(in the rows, 128 means zero)
A single turn carries every row of the set below to another of its rows. Some are shown first; where does it send the rows asked next?
pitu: [105 124 104 145 134 123 130  90 118 134 128 145 151 132 137 161  84 114
 139 124 112 141 144 128 145 162 137 115 107 129 107 120 146 104 153 136
 114  84 162 120 149 114 113 117 104 121 136]
nos: [141 110 126 127 111 122 139 143 154 102 115 140  99 126 136 139 155 133
 123 130 121  98 174 166 130 101 101 148 129 139 149 143 108 157 108 124
 176 124 116 115 142 145 110 130 125 153 106]
Babid: [141  92 134  89 127  84 110 142 146 149 116 154 109 140 111 114 136 137
 160 108 117  88 121  91 149 128 155 135 117 152  98 127  89 122 157 105
 122 144 153 125 126 119 120 132 120 134 127]
les: [150 134 143 104 149 111 161  64 132 129  86 115 128 137 138 101 116 123
 142 141 132 110 135 125 150 128 108 101 123 110 141 112 106 154 116 131
 160 106 124 123 134 143 125 108 129 133 125]
vore: [104 141 101 144 141 138 135  92 117 131 128 142 147 127 142 151  81 127
 146 116 112 136 153 128 131 157 137 106 120 138 122 123 155  89 154 151
 124  78 160 118 138 128 115 118 114 116 133]
sut: [ 81 127 116 121 157 123 124 140 108 112 127 151 136 154 100 111 155 136
 120 107 118 104 137 126 144  86 165 122 142 115 124 149 128 107 115 116
 150 142 100 114 108 150 146 130 124  87 152]
leke: [111 125 118 116 132  81 118 119 172 150 105 125 166 131 151  95 113 140
 132 123 118 143 131 108 161 160 109 125 125 151 116 117 129 109 124 108
 130  93 154 122 120 118 127 139 138 121 150]
Mepop: [177 106 116 129 130 152 129 118 131 148 124 115 107 147 110 139 132 123
 124  98 126 132 141 154 195 126 126 116 114 115 147 123 139  80 142 139
 145 119 114 129 130 126 108  99 126 149 136]
bovo: [115 121 140 145 126  98 111 129 150 113 121 136 113 131 184  99 115 130
 116  91  99 111 147 110 148 131 132 155 159  83 121 124 148 106 127 111
 124 151 119 143 123 171 131 108 125 122 138]
Beg: [103 115 137 130 105 108 115 109 128 152 117 136 124 137 155 103 110 163
 164  87 118 118 126 153 125 153 143 115 103 140  90 142 145 107 109 114
 110 113 157 126 156 136 154  98 120 122 137]
digug: [161 118 102 113 113 117 126 120  71 102 117 133  92 119 135 125 158 126
 143 120  99 120 148 165 123 114 186 122 114 108  97 130 126 117 138 124
 113 125 139 118 134 127 107 120 132 137 146]
zumes: [101 132 140 132 112 118 121 115 127 160 126 144 124 140 159  94 116 159
 169 100 119 125 116 147 116 148 156 135 119 131  87 141 150  98 100 113
 115 109 148 121 155 135 136 102 117 120 154]
Gan: [122 166 134 153 110 136 132 130 131 135 133 160 112 117 156  99 124 115
 146 133 128 125 104 127  78 106 153 156 125 103 101 116 138 109  97 142
 129 120 118 123 159 120 113 130 117 131 140]
vobat: [126 145 146  99 146 111 132 152 126 138 121 141 105 127 117 116 130 141
 136 132 164 123 166 127 121 104 170 113 113 145 109 177  91 150 130 117
 141 120 103 109 153 102 136 161 116 137 116]
Kab: [146  86 150  96 143  85 105 139 152 147 113 153 103 130 109 101 132 146
 134 110 121  98 117 102 147 126 146 150 131 147 108 137  69 133 136 133
 115 150 130 135 116 141 117 117 114 148 141]
nadur: [160 102 141 137 132 121 101 115 129 140 123 117 127 135 154 137 162 139
 155 118 147  79 147 132 162 119 163 106 131 141 125 128 120  95 108 139
 121 108  98 140 162 111 117 119 119 179 147]
Peb: [112 142 109 154 154 132 122 136 139 159 116 158 131 120 113 146 104 155
 120 149 124 104 145 153  94 149 101 131 154 128 119 159 137 130 160  90
 135 139 155 125 104 152  98 161 141 129 121]
meru: [135 102 136 134 141 121 144  86 113 128 138 121  99 138 154 119 137 112
 165 154 149 133 135 137 159 162 112 144 103  69 129 138 111 144 129 131
 123  90 124 113 134 132 108 120 120 156 138]
Tev: [164 126  94 120 106 115 108 113  68 112 124 130 117 121 132 126 157 134
 145 114 124 121 134 159 136 124 164 132 115 119  96 117 144 111 122 120
  96 123 153  81 126 117 111 124 121 126 147]
lebu: [149 151 119 141 110 164 125 130 119 123  95 141 104 106  72 113 121 134
 128 147 132 119 150 146 132 100 128 119  91 115 115 168 136 119 120 128
 121 112 114  93 136 105 117 166 111 119 135]
vik: [139 117 124 144 133 160 129 146 155 143 121 120 123 120  83 130 170 117
 124 131 132 112 145 130 116 122 113 131 129  90 105 117 104 134 182 138
 125 129  94 109 100 120  93 123 126 147 115]
luf: [139 125 123 132 127 142  94 121 111 127 140 125  92 109 118 140 169 131
 135 146 138 111 124 131 119 129 140  85 128 106 144 160 158 102 161 134
 139  88 106 128 117 140 143 164 152 110 115]
zisob: [101 136 136 105 152 122 138 140 105 112 116 140 137 165 115 110 160 118
 115 119 119 100 134 114 150 106 181 133 126 118 121 149 121 108 104 134
 147 149  79 119 126 151 125 128 110 108 145]
nafi: [139  87 138 141 119 103 129  94 136 126  99 136 111 150 145  99 148 134
 158 129 111  91 154 109 135 123 102 111  83  89 112 132 118 136 127 140
 131  95 103 126 121 140 150 112  93 137 104]
melo: [132 125 123 124 138 140 128 134 134 139 113 114 132 125 127 125 173 149
 130 124 153 115 155 133 113 109 141 136 178  86 133 133 101 165 116 132
 122 141  96 115 120 123 132 129 135 164 179]
bizek: [116 140  97 136 165 152 125 114 121 136 125 155 121 105 142 107  89 135
 126 106 120 126 157 126 109 129 115 137 136 129 142 139 136 108 134 185
 145  82 117 119 108 171 120 149 130 138 146]
Gelu: [ 72 163 119 154 126 126 142 144 139 109 127 150 142 116 143 127 132 169
 112 120 115  88 155 129 114 122 134 153 147 145 108 124 123 135 118  68
 136 146 120 112 116 128 131 137 111 145 121]
mefak: [ 87 144 104 138 129 132 129 126 134 157 144 132 120 115 125 169 120 150
 120 115 145 125 150 131  96 108 146 161 115 119 137 155 146 110 104 100
 104 122 121 139 105 155 121 149 122 104  99]
los: [118 110 153 138 145 123 131 109 142 133 145 135 106 116 146 128 128 112
 105 153 133  73 138 153 125  93 105 117 146 124 143 155  92 139 145 126
 129  94 111 128 135 159  76 151 135 151 109]
Pulup: [150  85 141 106 155 118 116  81 121  95 107 130 117 117 132 141 125 137
 125 108 100 118 178 137 166 105 152 113 129 124 121 166 145 106 136  91
 118 126 109 136 126 130 144 115 103 110 135]
vad: [142 121 116 116 139 109 112  95 113 120 127 134 129  99 110 146  87 154
 111 104 136 126 139  93 177 129 118  90 153 116 148 111 112 110 153 139
  91 122 150 107 118 144 135 143 132 133 140]
kerup: [165 155 135 142 137 126 111 119 134 136  94 139 125 108 162 146 126 129
 114 149  99 107 141 123 138 171 102 143 119 158 112  90 154 123 131 135
 131 129 128 131 104 164  89 117 117 136 132]
Mun: [106 135 127 145 153 140 122 150 130 122 125 130 111 125 110  99 100 142
  95 118 149 109 129 114 148 109 122 109 131 110 144 178  96 161 155 137
 117 106 125  84 110 107 131 151 111 133 153]
tur: [ 90 144 111 131 130 132 121 122 119 154 145 122 120 108 138 169 117 137
 132 115 144 112 155 134  92 112 159 172 124 128 122 140 140  97 115 100
 111 110 133 150 108 155 122 147 138 107 104]
naku: [115 134 132 134 133 133  97 134 106 133 161 140 102 104 114 166 173 149
 145 154 153 112 127 133 115 134 134  90 132 137 126 160 132 108 164 128
 123  95 118 130 107 131 144 156 141 108 116]
moge: [156 121 115 141 137 127  99  97 120 102 123 135 115  87 110 139 113 136
 101 125 135 145 137  97 160 115 111  96 144 116 154  86 110 122 149 142
  97 113 145 117 117 133 129 143 138 145 130]
Musof: [ 72 152 125 156 133 116 133 152 136 125 129 155 140 125 154 122 120 161
 107 110 107  92 159 118 121 120 128 164 151 128  98 117 124 128 126  74
 126 158 129 122 122 140 134 131 112 143 136]
dis: [108 130 126 131 131  91 118 146 183 153 109 141 156 137 147 107 112 150
 143 123 115 148 134  87 151 168 106 124 124 147 113 112 130 106 131 116
 142  96 149 118 122 124 127 137 129 123 143]
mopa: [156 101 141 134 125 141  98 141 123 150 110 108 162 166 150 118 152 130
 118 120 128 118 115 115 164 114 120  85 153 106 124 124  86 118 164 125
 141 120 129 135 141 132 120 107 119 142 143]
vira: [135 105 146 125 141 148 100 102  98 133 146 146 108 129 173 154 112 113
 153 122 130 113 142 119  94 149 148 158 131 133 128 117 121 104 137 109
 148 105 143 169 127 150 137 124 148 125 116]
Gaz: [161 105 172 130 175 101 101 109 135 108 103 112 134 117 146 136 135 137
 113 131 139 113 115 140 155 137 139 121 129 138 111 140 124 150 109  93
 105 149 129 100 129 116 101  99 110 122 146]
veze: [126 160 133 136 160 129 129 137 153 125 132 166 124 108  91 141 152 147
 134 150 134 112 120 133 156 144 104 130 141 147 139 140 140 134 132 138
 131 187 125  96 146 117 105 130 117 132 151]
kud: [104 155 142 130 113 116 138 188 156 136 109 154  90 134 144 111 116 143
 143 134 118 134 142 102 127 156 124 120 132 130  99 124 107 134 155 137
 164 107 128 144 122 162 131 140 126 151 128]
Lufi: [149  85 157 133 140 147  94 125 125  96 115 110 111 131 124 150 145 119
 137 145 127 132 137 114 162 139 109 116 101 135 131 145 120 125 159  82
 103 115 160 144 100 110 126 126 126 118 124]
zuliv: [126 109 148 152 103 140 137 135 105 130 127 151  99 153 132 147 131 126
  89 148 124 121 140 152 131  81 100 125 116  90 143 135 105 139  89 113
 126 114 110 129 125 168 115 138 116 135 133]
bezo: [136 144 149 140 156 147 113 131 140 122 134 168 111 126 107 126 147 144
 123 149 145 112 111 116 154 159  93 127 148 148 146 137 127 146 149 146
 141 171 124 101 145 118 130 126 107 159 141]
fazud: [132 151 106 154 146 127 119 138 145 160 108 148 126 104 123 160 100 157
 115 141 114 104 148 146  96 153  90 136 145 136 119 137 150 126 157 106
 136 142 161 125 101 151 107 149 142 128 123]
lunu: [132 127 143 124 147 155 155 113 121 152 118 136  88 135  86 140 140 139
 133 115 146  96 178 135 110  97 147  94 131 115 129 116 120 116 130 136
 113 132  86 154 107 132 135 130 143 163 131]

Gaz turns into vobat
meru turns into los
And these:
veze turns into Babid
leke turns into Gelu
Musof turns into zumes
melo turns into nadur
bezo turns into Kab
bizek turns into kerup

